A single turn carries every row of the set below to another of its rows. Some are shown first; where does it send the rows asked next?
keguv: [-12 -27   9  35  12 -16   6   4  42  10 -10 -14   0]
pipa: [-15 -42 -23 -19   5  13  -8  -4   6 -10  15   1 -24]
sed: [  7  12 -11 -23  22   8   8 -32 -21  -8 -15 -12  21]
para: [-36  13  -4  31  -2  17   2  -1  36  -5  13   7  14]
dal: [ 12  22  25 -16 -11  18 -24 -19  22   1 -20  36   2]
Ves: [  5 -31  -3   1 -10  25   5  14   7 -10  30   4 -27]
ref: [-31 -10  19 -26 -18  10 -18  -5  43   3   7  26   6]
kuro: [-29   8  21  26  10   7 -10  -2  21   1  33   8  12]
Buv: [  9   1 -11 -39  14  29   5 -21  22 -15  21   3  -5]
penub: [-11 -34 -17   3  20  14  -1  -6   2 -10  22  -1 -31]
dod: [ 26  11  13 -22   3  26  23  -7  13 -13  26 -10  14]
luzu: [  8  -7   7  -8  -7 -20 -42   8 -12   4 -20 -11  34]
Gotem: [ 30  -5  33  10   8 -11 -25 -10   6  10 -35  11 -10]
kul: [ 13 -14 -12   2 -28 -10 -37  21  -1   2 -25 -26  11]
zez: [ 32 -12  13  24  -9  -3 -20   5  13   7 -35  -7 -27]
dekud: [-29  11  12 -23 -29  15   7 -16  48   8 -10   7   9]
ritul: [  6  35 -16  15 -13  18 -26   3   8 -14 -12   3  32]
vogi: [ 19  27   0   2 -15  25 -21 -11  27  -7 -33  27   4]
vev: [  5  26   9   1 -29  19 -12 -17  12   5 -42  22 -10]
Fatu: [ 10   2  15 -20  -2   2  30 -28 -17   9 -34  -3  18]
pelim: [-22 -42  13 -20 -11 -23 -28  10  23  12  -8  -5  16]
nokol: [-18 -37  -9   7 -15  -1   7   0 -33   6 -20   1  -9]
bifip: [-29  28  12  24  -6  12  13 -10  27   2  15 -12  18]
lak: [ -7 -26  33  31  19 -19  -9   1  22  13   2  -2 -11]
Bug: [-22 -37  -5  -6 -11 -18  -8   9  47   9 -21 -14  14]
Zeril: [ 23   6  10 -36  -4  25  19  -8  17 -10  20  -5  13]
val: [ -6 -29 -10  -1  20  -3   4 -24 -23   5 -29   0 -21]
buvuf: [  0 -35 -10 -11 -17  24   0  16   5 -11  29   1 -20]
soli: [-14 -34 -21 -11  11  -7  -4 -17 -29   2 -25  -7  -6]
kug: [-10 -30   4 -19 -23 -11  -9  15  47   9  -1 -27   7]
buzil: [ -4  33   9   8  -3  11 -31  -2  -8  -9   9   6  36]
paga: [-10  34  -8  18 -25  12 -21  -1 -14  -3 -19  -7  25]
sanil: [-12 -37   0   8 -12   2  12  -4 -26   8 -25   8 -21]
vofak: [  6   5  13 -12   2   1  29 -23 -25   6 -26 -11  26]
Bag: [ 19 -11 -11   0  -8 -17 -31  12  10   0 -38 -23  29]
bisu: [ 16   9   0 -30  20  10  13 -40 -10  -4 -26   1   6]
rifu: [  5   7 -11 -20  24  28   6 -18  10 -19  31  -8   2]
sunoz: [  2 -16  20  28   5 -10   5   7  42  10   8 -28 -12]
toti: [-32   1  -2  -5 -21  20  -3  -6  54  -1  -6  25   7]
Pivof: [ 36  -7   8  21   8 -11 -14  -2  22   7 -45  -5  -1]

nokol turns into Fatu
rifu turns into pipa
ref turns into lak
Where do these go?
zez turns into paga
vogi turns into para

A single turn carries every row of the set below to another of its rows. Some are shown first; where does it send the rows asked next?
Mef: [ 26 -16  35 -57 -18  41   8 -44  14  48 -20 -48 -14  41 -21 -21   2 -23
 -14  49  49 -36  31 -19  -1  -7  42  -6 -51 -15  -2 -37  -1  52  16  -2]
losus: [ 35   6  15 -65  -2  30  -5 -67  18  42 -56 -26 -12  31 -14 -12 -19 -26
 -20  34  64 -19  48 -10   1  -5  22 -19 -60  -3  -6 -23 -32  37 -11 -11]
tetu: [ 27 -22  35 -16 -45   0  11  26  -2  32 -51 -30  -6 -37 -46  -8 -13 -21
 -18  57  50  19  47 -51  -8 -14  13 -10 -54  -8  24 -32 -11  28   5   6]
birat: [  7 -35  27 -21  -1  50   7 -18 -15  52 -42 -32 -12  22 -24  11  -3 -20
 -35  51  54 -29  -3 -23  32  -6  40   5 -30 -34   2 -11 -34  33  24   2]
fek: [ 35   9  41  49  -4   2  41 -38   2  32 -20 -17  13 -13   0   0 -20   5
  -6  29  55 -36  20 -37 -11 -13  13 -12 -15  18 -10 -31 -21  18 -37 -21]
geri: [ 33 -11  20 -28 -25  12 -79  -8   5  30 -45 -26 -14   6 -17 -12 -17  -2
 -21  34  42 -22   5  -6  -3 -11  25 -22 -86   7  -1 -19 -23   7  -1  -8]
getod: [ 61   8  15  66 -15   7  28 -22  23  43 -13 -34  22   1 -13  -2 -14   6
 -21  25  53 -32  28 -29   0 -10  22 -16 -24   5 -26 -12 -28   8 -42 -14]
saru: [ 30 -17  35  25   4  19 -30 -37  12  39 -26 -37  23  -8 -26  -4  -5  36
 -12  39  67 -38 -30 -18 -10  -4  28 -24 -47 -18   2 -22  -8 -13 -11  -3]
pabi: [ 28 -15  47   9   7  19 -26 -33  -4  44 -30 -34  15  -7  -6 -17 -11  37
  -2  21  46 -52 -27 -17  -8   0  25 -23 -33  -9 -24 -24  -5  -9 -13 -16]
dak: [ 30  -4  45  62  -8  14  49 -29  26  40   7 -35  19  -8 -23   0 -13  -1
 -24  33  56 -28  16 -35  -7 -10  26 -20 -18  -2  -4 -19 -15   6 -13  -8]
Gorem: [ 40  19   2  11 -51   6   2  -5  12  18 -17 -32 -21 -22 -15   3 -36 -12
 -25  53  40   3  77  -8 -12 -23   5  -6 -18 -18  34 -22 -19  21 -27   6]
benev: [ 34   0  55  -4 -38   5   3  32 -11  34 -84 -35 -31 -16 -23 -14 -14 -11
 -33  30  24 -24  73 -11  -5   2  25 -16 -40 -16   0 -25 -11  35 -13  12]
Kilof: [  5   9  43   8  13  -1  25  29  -1  44  12 -27  19   4 -25 -23 -15 -32
 -22  51  82 -11  49 -46  -8  12   8 -10 -37  -9  -4 -35 -20  31   3   3]
sul: [ 50  32  31  -6 -28   6   4 -15  30  27 -38 -39  31 -30 -18  -5 -13  30
 -34   7  49 -65  57  32  -7   2  24 -11 -31 -14   6 -29 -15  39 -21  -5]
Ronog: [ 37   6  24   1 -55  23  20  11   2  38  10 -39 -18  -9 -19 -12 -22  -9
 -26  36   2 -25  83 -10  -7  -1  28 -15  -3 -14   3 -22 -12  32   1  -6]
Riv: [ 38   9   4  30 -14  17   5  37  -6  47  -7 -35  46  21 -23  -7 -15 -18
 -21  33  80 -35  79 -29  -3  17  27 -17 -39 -14  -4 -26 -14  31 -14 -14]
dogar: [ 31  16  13 -17 -30  22  24 -15  17  51  -5  -4 -12 -31 -25  12 -30  -4
 -40  50  25   4  79 -41  -1  10   8 -15 -12  10  16 -25 -30  33   0  -2]
gebev: [ 22 -24  37 -30 -13  32 -62 -10  14  41 -28 -55 -13  -8 -41  12   8   0
 -13  11  32 -31  23  -8   3   3  41 -21 -71  -8 -13 -25  -3   3  23  -3]
Mavuz: [ 44 -22  30 -12 -53  29   9  29   3  59 -53 -12  14 -21 -40   1 -28 -16
 -48  13  37  -2  71 -30   7  19  28 -26 -46  -9  10  -6 -17  26  12 -22]
guri: [ 22  28  34  17  19 -10   9  10 -19  26 -33 -23  11  -1 -18  -4  -9 -22
 -10  25  83 -32  83 -17 -11  20   5 -16 -33  -6   1 -37 -35  31 -28  -9]
vaz: [ 47 -20  -1 -37 -34  41 -15 -45  21  24 -31 -56   0  41 -28 -12   2 -24
  -7  39  73 -27  51  -2   6 -19  40 -14 -68 -30  14 -16 -21  28  -5 -12]
Gavil: [ 31  14  42 -25 -10 -20  15 -13  42  18  -8 -32  -4 -47 -23 -29   5  25
 -21  50  61 -26  20 -12   4 -11   3   9 -42  -5   7 -36 -39  41 -14  13]
zik: [ 47  -7  20 -34   0  16 -11 -40 -41  39 -66 -22   9  14 -26  13 -18 -45
 -21  41  40 -20  -5   2 -14  -9  20 -13 -40  -9   8 -29 -48  30  -4 -13]
nolo: [ 51 -27  -5 -25  -2  46 -11  -7 -12  24 -59 -69  18  22 -27  17  -6 -18
 -14  46  39 -28  32 -20   5 -25  49 -24 -43 -27 -27 -12 -43   2  -3   0]
tepoz: [ -9 -12  22 -35 -21  31 -59 -28   0  56 -53 -18  -4 -13 -27   4 -19   7
 -15  34  49 -37  11 -22  16  -1  37 -24 -65  14   4 -35   3  20  22  -7]
Fof: [ 39 -16  21  15   8  17 -30 -41   9  55 -30 -24  22 -10 -26  -9  -4  38
 -12  21  55 -38 -20 -24   6  12  25 -29 -43  -2 -24 -10 -27 -13 -15 -18]
vuson: [ 36  -4  10 -28 -44  21  18   7  45  38  11 -28  58 -31 -17 -27 -28  29
 -28  32  55 -33  29 -20   9 -11  27 -11 -40  -1  -1 -19 -20  29   8 -22]

vuson turns into Gavil
getod turns into dak
Ronog turns into dogar
Where do these go?
zik turns into nolo
vaz turns into Mef
tepoz turns into geri
tetu turns into benev
Fof turns into saru
guri turns into Riv

